In the rows, zero is written as 128.
The rows below fall into families. The same turns and mirrors carry the whole set onto itself and the rows of a family onto each other. For each named row, which other rows are in its family? Write them in the order they are listed.
These 32 rows form 4 families of 8 rows each.
niram: [143 117 142 125 145 122 126 140 142 158 131 150 119 143 113 132]
fidol: [144 133 125 110 139 127 128 150 140 138 115 153 114 153  94 143]
laf: [150 131 131 148 123 124 145 146 167 160 150 140 124 134 126 134]
noz: [137 141 128 125 121 137 144 153 152 158 141 145 123 146 118 119]
litad: [144 123 140 105 136 130 129 144 130 143 133 139 112 141  91 143]
Kab: [153 120 142 121 151 121 120 136 135 155 120 139 108 133  99 140]
soso: [167 134 119 126 131 122 138 150 139 128 116 129  98 127  84 168]
Fug: [173 134 108 141 124 116 158 156 151 154 115 106 129 125  89 145]
maba: [165 132 108 145 117 116 164 159 159 156 126 112 138 132  98 141]
vuga: [142 122 138 135 133 123 136 145 156 160 143 151 125 143 125 131]
pedu: [168 134 121 149 117 130 150 153 138 145 126 115  94 106 109 150]
Vetiv: [137 131 136 109 131 134 134 147 141 151 139 146 122 149 104 128]
Luv: [168 128 136 128 149 122 122 134 139 152 116 126 100 121  91 148]
dufak: [153 142 110 153 113 128 155 165 158 143 127 144 114 136 128 142]
Zokad: [154 111 124 121 142 112 142 155 130 155 107 127 135 144  92 138]
kovi: [170 137 113 143 120 123 148 156 148 131 121 126  97 119  98 168]
sidu: [147 116 119 132 125 112 157 162 148 157 128 132 148 149 109 134]
Durug: [157 133 124 112 139 125 129 148 136 132 113 141 105 141  82 157]
Luvuf: [163 140 125 155 119 125 148 144 170 157 145 127 114 121 118 141]
Tuv: [147 110 124 124 135 112 147 159 137 155 117 134 144 151 103 134]
nosi: [164 140 110 154 112 126 156 161 155 136 125 131 103 124 116 156]
Sato: [155 126 113 142 118 114 163 162 157 156 132 124 146 142 107 137]
mugu: [146 146 120 142 113 137 152 157 155 158 138 136 116 131 127 122]
zosim: [166 125 129 133 126 127 140 148 128 139 124 117  93 111  94 159]
fano: [166 118 120 125 141 112 143 154 130 153 100 116 127 134  84 142]
ner: [173 128 112 133 134 115 150 154 139 153 105 108 125 126  82 145]
mazu: [142 140 114 138 121 129 147 163 155 147 124 155 120 150 126 131]
zifa: [160 144 118 153 112 135 155 157 150 153 131 123 104 115 123 134]
litid: [174 142 124 152 126 125 143 140 163 153 135 117 104 112 103 149]
Sigip: [157 120 136 115 134 127 131 143 124 139 127 126 101 124  86 156]
sir: [139 138 121 121 132 129 135 157 147 145 120 159 121 156 112 132]
vimev: [176 137 129 140 138 123 133 135 149 153 123 116  98 111  92 151]

Same family as soso: fidol, dufak, kovi, Durug, nosi, mazu, sir
Same family as vimev: niram, laf, Kab, vuga, Luv, Luvuf, litid

The rows below fall into families. The same turns and mirrors carry the whole set onto itself and the rows of a family onto each other. For each named row, which other rows are in its family? Write them in the order they are listed.
These 18 rows form 3 families of 6 rows each.
geza: [129 132 129 109 131 130 125 141 140 107 149 140 105 127 118 157 111]
Mufik: [137 107 130 105 139 113 126 132 124 150 110 131 142 134 153 135 107]
fel: [134 127 124 108 130 105 120 160 136 133 134 127 110 127 142 157  91]
pidi: [126 140 129 110 135 124 134 151 152 118 133 142 103 119 128 161 114]
guz: [132 128 118 119 138 144 135 111 129 140 122 149 134 122 139 143 127]
rili: [130 118 132 103 127  96 130 158 127 124 121 128 112 140 148 153  96]
rud: [127 136 134 103 144 123 131 138 140 114 123 153 100 129 134 159 122]
tipe: [135 125 131 113 145 150 126 120 137 132 132 145 135 117 124 140 118]
mita: [134 128 141 116 133 119 136 135 126 111 134 124 108 134 129 143 160]
pul: [134 122 130 108 146 134 127 109 129 134 121 148 126 130 139 140 143]
fefaf: [141 119 126 122 139 129 128 132 120 156 115 127 146 121 151 135 109]
dapu: [133 125 131 130 124  99 133 152 117 139 145 100 119 141 131 132 121]
nopek: [126 134 128 121 139 108 132 157 130 144 128 129 115 133 136 146  84]
virut: [137 111 138 120 122 102 138 148 109 127 122 105 130 142 146 133 131]
denir: [134 128 126 123 119 122 135 130 126 118 148 115 116 131 127 142 156]
lefuz: [133 121 120 128 136 118 130 125 111 160 127 125 139 138 142 129 106]
deko: [134 128 134 128 125 140 137 128 116 110 145 122 125 130 120 139 143]
rakad: [139 123 127 131 114 108 134 147 104 126 137 102 122 138 143 140 130]

Same family as Mufik: rili, rud, mita, pul, virut
Same family as guz: fel, pidi, fefaf, denir, rakad

The rows below fall into families. The same turns and mirrors carry the whole set onto itself and the rows of a family onto each other. For each named row, which other rows are in its family? Write them in the order they are listed.
These 16 rows form 4 families of 4 rows each.
sodag: [114 146 143 144 120 130 159 134 128 106 126 155 138 126 122 133 164 109
 110 143 145 128 145 149 108]
Popov: [ 91 141 131 122 122 131 173 137 126 134 138 151 127 129 137 108 148 147
 127 149 110 125 110 120 120]
Bof: [ 93 121 135 123 111 128 142 135 129 129 145 150 120 128 158 159 132 137
 142 135 115 116 137 128 100]
mesu: [ 99 146 131 120 118 127 162 140 131 133 130 150  99 139 149 117 134 147
 127 139 119 133 123 124 127]
zutu: [108 127 160 152 118 114 146 113 115 134 143 164 134 123  92 144 156 121
 124 138 126 128 115 147  91]
Tirub: [ 87 127 136 121 113 137 146 138 124 128 151 146 105 115 142 156 136 137
 146 132 119 125 130 117 101]
dofi: [108 147 153 152 128 119 137 136 129 117 122 156 144 131 118 134 158 102
 114 135 127 122 138 153 124]
Daso: [ 95 129 134 126 119 123 162 139 124 139 133 147 110 141 149 108 135 141
 131 151 110 142 126 121 114]
konos: [105 137 162 147 110 111 138 113 117 133 146 169 108 138  99 137 137 122
 109 135 130 139 127 144  87]
Zod: [ 89 120 129 116 122 130 143 141 122 134 144 143 112 126 136 157 151 133
 135 125 122 103 130 113 108]
Zekes: [104 134 165 148 123 113 153 123 115 137 144 177 127 129  91 132 137 109
 123 137 117 126 123 148  93]
fak: [116 143 151 140 125 107 146 135 135 118 127 156 139 145 108 133 165 111
 109 146 136 124 131 154 123]
Fotu: [ 97 142 128 125 128 119 162 130 132 132 129 151 100 141 139 114 144 142
 130 141 109 121 103 115 113]
fod: [ 94 127 138 114 115 128 123 139 130 134 153 143 119 136 137 162 132 132
 133 131 114 115 117 121 112]
lol: [112 138 154 151  99 115 152 121 107 143 146 172 119 127  96 135 157 127
 120 132 126 138 127 151  95]
buz: [121 153 142 144 107 115 142 142 136 107 134 157 129 137 117 141 166 103
 120 145 134 134 135 153 112]

Same family as lol: Zod, Fotu, buz
Same family as sodag: Popov, konos, fod
Same family as mesu: zutu, Tirub, fak

The rows below fall into families. The same turns and mirrors carry the whole set onto itself and the rows of a family onto each other. For each named row, which other rows are in its family? Write them in the order they are listed.
These 15 rows form 5 families of 3 rows each.
bib: [109 110 130 112 128 115 134 150 125 118 137 135 107 142]
kelen: [129 107 146 134 114 111 120 146 118 117 133 123 107 132]
posu: [124 112 111 155 117 121 133 118 110 125 152 113 143 114]
Linub: [123 115 109 131 153 113 139 145 135 118 141 145 147 126]
vob: [134 103 111 157 117 132 130 119 129 120 142 112 138 112]
zigeb: [126  83 101 128 127 126 131 128 140 116 138 155 140 125]
ledim: [116  97  95 141 138 109 124 145 136 131 148 158 139 121]
fav: [119 116 111 164 121 117 120 138 123 134 153 111 128 112]
Dezo: [143 117 129 157 135 111 125 141 125 118 135 123 145 115]
zuk: [107  95 124 120 102 118 128 127 106 122 146 130 109 135]
Guv: [104  96 119 129 111 114 117 148 122 131 147 136  99 134]
bem: [133  96 125 126 137 105 125 150 132 115 129 160 134 131]
sive: [118  91  99 127 130 113 136 126 121 121 146 158 147 126]
Sefep: [122 131 129 146 132 120 135 141 121 121 145 103 126 122]
ves: [117  87 124 125 100 131 126 127 126 117 139 125 105 133]

Same family as bib: Linub, Sefep
Same family as Dezo: kelen, bem
Same family as sive: posu, zuk

The rows below fall into families. The same turns and mirrors carry the whole set onto itself and the rows of a family onto each other. For each named row, which other rows are in its family? Write them in the order they are listed.
These 36 rows form 12 families of 3 rows each.
Loni: [129 147 152 126 121 107 133 117 125 101 115 113  94 135 127 118 141 121
 113 112 139 122 144]
vipi: [140 113 147 112 134 123 122 132 123 105 121 152 145 137 137 128 131  97
 126 110 125 112 120]
ziko: [120 136 117 131 125 108 138 113 129 152 145 118 145 125 123 129 129 133
 116 111 128 143 135]
Dis: [132 129 127 137 111 107 130 108 129 149 146 112 150 113 123 124 126 120
 120 111 125 137 138]
nedo: [136 101 142 120 145 117 120 140 123 116 116 143 142 121 139 133 122 105
 121 110 115 106 130]
korib: [135 102 139 118 140 118 117 125 117 111 121 145 146 130 135 125 122 102
 120 101 125 107 114]
gota: [122 142 147 118 131 110 135 112 122  98 119 116 101 141 118 113 151 119
 126 112 143 123 149]
Kado: [131 132 120 131 117 117 130 115 138 160 140 124 138 121 128 133 120 129
 113 111 126 135 134]
beko: [135  94 139 116 139 115 127 124 129 117 123 139 140 129 146 125 121  93
 112 104 125 110 120]
Gom: [130 135 150 127 136 114 129 113 131 103 116 109 102 145 119 104 145 115
 114 105 140 120 149]
Gobek: [138 104 127 124 152 117 133 126 121 108 113 144 141 123 136 141 126 108
 119 109 125 112 116]
kune: [140  96 137 112 134 126 119 129 127 112 115 142 139 120 129 134 126 103
 121 101 121 106 119]
fiki: [121 135 120 118 120 106 135 116 134 159 132 112 147 134 115 129 134 123
 112 113 118 138 139]
niv: [127 142 148 122 130 105 137 103 110  98 114 115 101 140 110 117 132 123
 123 122 127 122 141]
ruriv: [118 127 119 122 130 104 136 102 129 157 134 117 146 122 116 125 126 130
 116 111 122 141 140]
mim: [126 133 157 122 124 114 134 107 117 109 102 125  97 135 118 113 148 119
 117 120 136 121 150]
Dat: [112 131 129 117 120 113 128 108 132 158 145 123 146 130 119 125 130 123
 114 118 119 139 141]
desur: [130 141 149 124 133 112 138 119 124 100 116 114  97 144 125 120 147 121
 130 113 132 130 155]
kitur: [135 135 149 126 120 107 132 101 108 103 114 113 103 141 126 121 141 118
 134 115 131 137 152]
Dib: [122 114 127 130 113 109 134 117 133 151 140 108 143 124 121 120 128 128
 105 115 125 146 135]
Foner: [128 131 149 120 125 115 133 109 124  93 113 113 101 138 117 113 140 130
 127 114 137 126 157]
zar: [120 137 121 120 127  99 145 101 132 153 138 123 137 121 121 137 133 131
 113 117 123 137 133]
fom: [127 134 145 111 126 108 132 115 127  97 122 125  99 131 124 109 149 121
 126 114 137 117 162]
mit: [136 124 115 128 134 108 132 112 117 157 150 123 142 116 116 131 130 122
 122 113 113 122 137]
gakur: [142  99 133 114 134 115 134 133 116 106 119 148 142 124 135 135 118 107
 121 109 117 107 130]
Boz: [119 129 119 131 116 118 149 111 141 156 136 120 137 124 117 124 129 123
 117 116 118 136 144]
rolo: [133 143 148 122 130 119 134 117 121 101 118 115  95 137 114 123 146 116
 115 120 139 118 153]
ganen: [140 107 144 110 128 125 119 127 113 109 130 140 137 120 137 130 130 105
 135  97 119 111 114]
tib: [116 126 119 116 130 109 130 114 133 157 139 121 145 126 113 123 137 139
 126 116 127 132 147]
Bet: [122 107 132 122 132 121 121 138 113 107 131 151 139 124 138 128 133 107
 128  99 119 105 126]
deman: [139  93 134 124 142 117 124 133 128 109 124 145 135 122 137 129 122 105
 121 102 127 109 119]
nakos: [141 109 139 117 139 116 135 141 119 120 122 152 139 124 138 120 128 103
 122 107 119 108 113]
vun: [119 137 147 127 129 113 131 110 126 110 120 100 110 130 127 112 157 117
 127 115 123 134 162]
Kese: [145 100 139 117 131 111 120 128 122 104 112 127 128 131 131 133 139  99
 126 113 127 106 108]
maris: [134 142 155 118 122 113 141 105 116 107 107 113 110 135 120 117 139 129
 120 113 133 126 165]
mozuf: [126 136 124 128 128 104 132 109 124 162 139 117 149 122 116 124 129 122
 113 118 129 135 141]

Same family as Bet: niv, Dib
Same family as nakos: mim, Boz
Same family as vun: mit, Kese
Same family as gakur: Loni, Dat
Same family as ruriv: gota, deman
Same family as kune: desur, mozuf
Same family as vipi: Kado, maris
Same family as Gom: Gobek, tib
Same family as Foner: ziko, korib
Same family as ganen: Dis, kitur

The rows below fall into families. The same turns and mirrors carry the whole set onto itself and the rows of a family onto each other. For each named row, which other rows are in its family? Write them in the order they are listed.
These 30 rows form 6 families of 5 rows each.
Firo: [111 115 125 123 150 112 119 121 121]
funu: [111 117 147 142 123 134 132 115 138]
zeti: [141 132 114 141 129 132 129 150 126]
dosud: [141 127 136 146 133 136 135 139 115]
fozer: [120 135 150 119 135 113 140 123 115]
risek: [136 127 127 120 105 136 146 134 115]
sogu: [120 143 122 125 119 121 147 152 124]
daseg: [129 116 120 113 128 119 120 113 152]
kotuf: [135 124 141 115 114 131 141 118 110]
pes: [110 126 117 138 116 132 127 135 154]
gopi: [110 119 140 130 131 124 119 109 147]
Nef: [113 120 107 139 131 127 133 151 124]
zatap: [130 110 144 139 117 140 145 117 132]
sov: [111 120 105 124 140 114 121 138 130]
Foz: [113 111 139 136 144 124 132 122 110]
tobik: [133 130 116  99 117 116 126 123 129]
vup: [121 136 144 130 124 124 152 139 113]
sefat: [118 144 116 112 128 108 133 143 132]
Tegep: [139 134 109 126 139 119 114 141 135]
zenot: [118 139 133 106 139 103 129 125 127]
mab: [140 125 144 135 145 126 125 121 116]
moza: [129 110 143 122 129 127 129 102 138]
Fif: [130 118 121 139 108 142 144 136 141]
rudu: [128 120 107 123 115 129 129 133 154]
fer: [111 122 134 148 115 139 136 131 143]
Vuzor: [110 124 122 127 126 121 116 122 156]
Muvi: [134 131 111 110 106 127 135 137 126]
vap: [113 114 128 146 132 133 141 139 112]
Solu: [138 128 129 122 149 115 111 122 129]
zivu: [134 125 135 102 122 120 129 111 118]

Same family as Muvi: risek, kotuf, tobik, zivu
Same family as daseg: zatap, moza, Fif, rudu
Same family as Nef: Firo, sov, Foz, vap

